Some points, one per row:
"-4 8 -4 1 -7 17 -8 -14 27 -27"
"-8 2 -7 0 -17 22 1 -14 30 -17"
"99 5 -2 -5 95 -93 2 -40 24 24"
"-2 8 -2 -3 -9 18 -5 -15 30 -28"
"-26 -12 0 -31 -8 45 2 -60 11 12"
"86 15 -12 9 61 -93 20 -27 16 -20"
"-13 21 -8 4 -10 25 -9 -19 30 -15"
"-8 24 -5 2 -22 29 -6 -24 40 -14"
"11 45 38 -127 70 121 12 33 45 127"
"47 -2 23 15 50 -32 -6 -11 37 12"
"-26 -59 -64 12 28 127 -85 84 5 -24"
"-8 12 -7 -10 -10 18 -4 -22 26 -27"
"-59 37 11 7 42 -127 20 74 -127 14"
"-12 25 -16 -12 -54 42 0 -46 48 17"
"-30 -56 -12 -52 -6 51 30 -100 -36 39"
"-10 -8 -5 -5 -23 19 7 -16 32 -13"
"-8 0 39 38 -32 -24 -17 53 -27 -7"
"-6 7 -2 4 -9 16 -5 -14 29 -27"
Here are 10 more points, each followed by its number:
"9 61 47 -102 24 -5 34 -42 40 72" 0
"-28 34 48 19 8 -121 8 90 -127 37" 1
"22 -54 -27 -31 28 11 41 -90 -39 33" 2
"-4 7 -4 -1 -8 20 -6 -12 28 -33" 3
"45 8 5 -21 37 -68 -7 -47 33 -6" 4
"-7 5 -5 5 -7 19 -1 -13 28 -28" 5
"-7 8 -3 5 -10 20 -8 -14 28 -25" 6
"0 -5 41 30 -37 8 -19 33 7 -13" 7
"-3 12 -5 -25 0 -10 -11 -38 27 -23" 8
"-6 5 -6 0 -9 22 -8 -10 30 -28" 9
Which three of these numbered points are nearest to each point below, looking only along the 2 directions in which the first points spread most? Their numbers follow each, nearest first.
"-9 8 -4 1 -8 19 -8 -12 30 -25" > 6 3 9
"20 85 82 -127 57 8 63 -22 51 127" > 0 2 4
"-11 7 -5 1 -10 17 -12 -10 27 -24" > 6 3 5
"-9 2 -8 2 -4 29 -11 -8 26 -24" > 9 6 3
"-5 5 -4 0 -5 16 -4 -13 30 -27" > 5 3 6
"-2 33 21 -37 5 11 13 -15 34 22" > 2 8 3
"19 28 -6 -6 -4 -26 40 -23 17 -10" > 8 2 4
"-8 8 -3 1 -11 16 2 -10 27 -26" > 5 3 6
"9 -2 -9 -18 -43 34 1 -59 65 87" > 2 8 0
"-20 25 -25 -2 -23 40 -19 -41 32 15" > 9 6 3
"-28 0 48 54 -23 -118 -16 98 -127 13" > 1 7 4
"-8 6 -6 3 -9 18 -4 -13 22 -26" > 5 3 6
"13 3 12 -2 16 -8 -10 -10 36 -7" > 8 5 2
"-5 8 -2 3 -10 20 -5 -9 30 -25" > 3 6 5
Here are 10 other points, each followed by its number:
"-31 -28 -49 -30 55 127 -64 89 -14 21" 0
"-10 14 -9 4 -10 22 -13 -19 27 -20" 1
"-27 -17 8 -16 14 20 3 -32 6 -14" 2
"-9 8 -3 5 -8 14 -7 -9 33 -23" 3
"7 20 41 3 -22 -7 -2 19 9 11" 4
"127 22 -56 -10 86 -127 46 -75 -16 -35" 5
"-6 6 -3 4 -10 13 -6 -12 27 -28" 6
"-8 -21 62 61 -49 -40 -32 91 -56 4" 7
"106 48 -51 -30 48 -127 89 -73 -22 -21" 8
"-9 6 -4 5 -12 18 -4 -12 29 -29" 9
The same question for these:
"-12 10 -2 2 -8 18 -6 -10 27 -28" > 9 3 6
"-14 -45 -50 -30 43 127 -75 85 20 23" > 0 1 9
"6 -14 57 43 -49 -2 -27 48 2 -4" > 6 9 3
"23 1 -2 16 7 -35 64 -32 -8 -8" > 4 6 2
"62 2 22 12 61 -60 -5 -11 40 10" > 8 4 5
"14 -29 -9 7 27 -16 25 -30 -5 -14" > 4 6 2
"-30 127 63 -127 127 -16 90 60 -89 127" > 8 5 4
"-9 -54 80 77 -86 -77 -18 111 -88 44" > 7 4 6
"-27 -8 29 54 -19 -34 -28 92 -86 -6" > 7 4 6
"-7 10 0 2 -8 13 -4 -12 32 -24" > 3 6 9
"-3 3 48 34 -46 9 -35 29 10 2" > 9 6 3
"-17 -36 -46 4 14 127 -56 47 16 -25" > 0 1 9
"-9 11 -4 -15 -15 5 -9 -25 26 -26" > 3 6 2
"-38 -3 49 72 -25 -111 -22 113 -127 -7" > 7 4 6
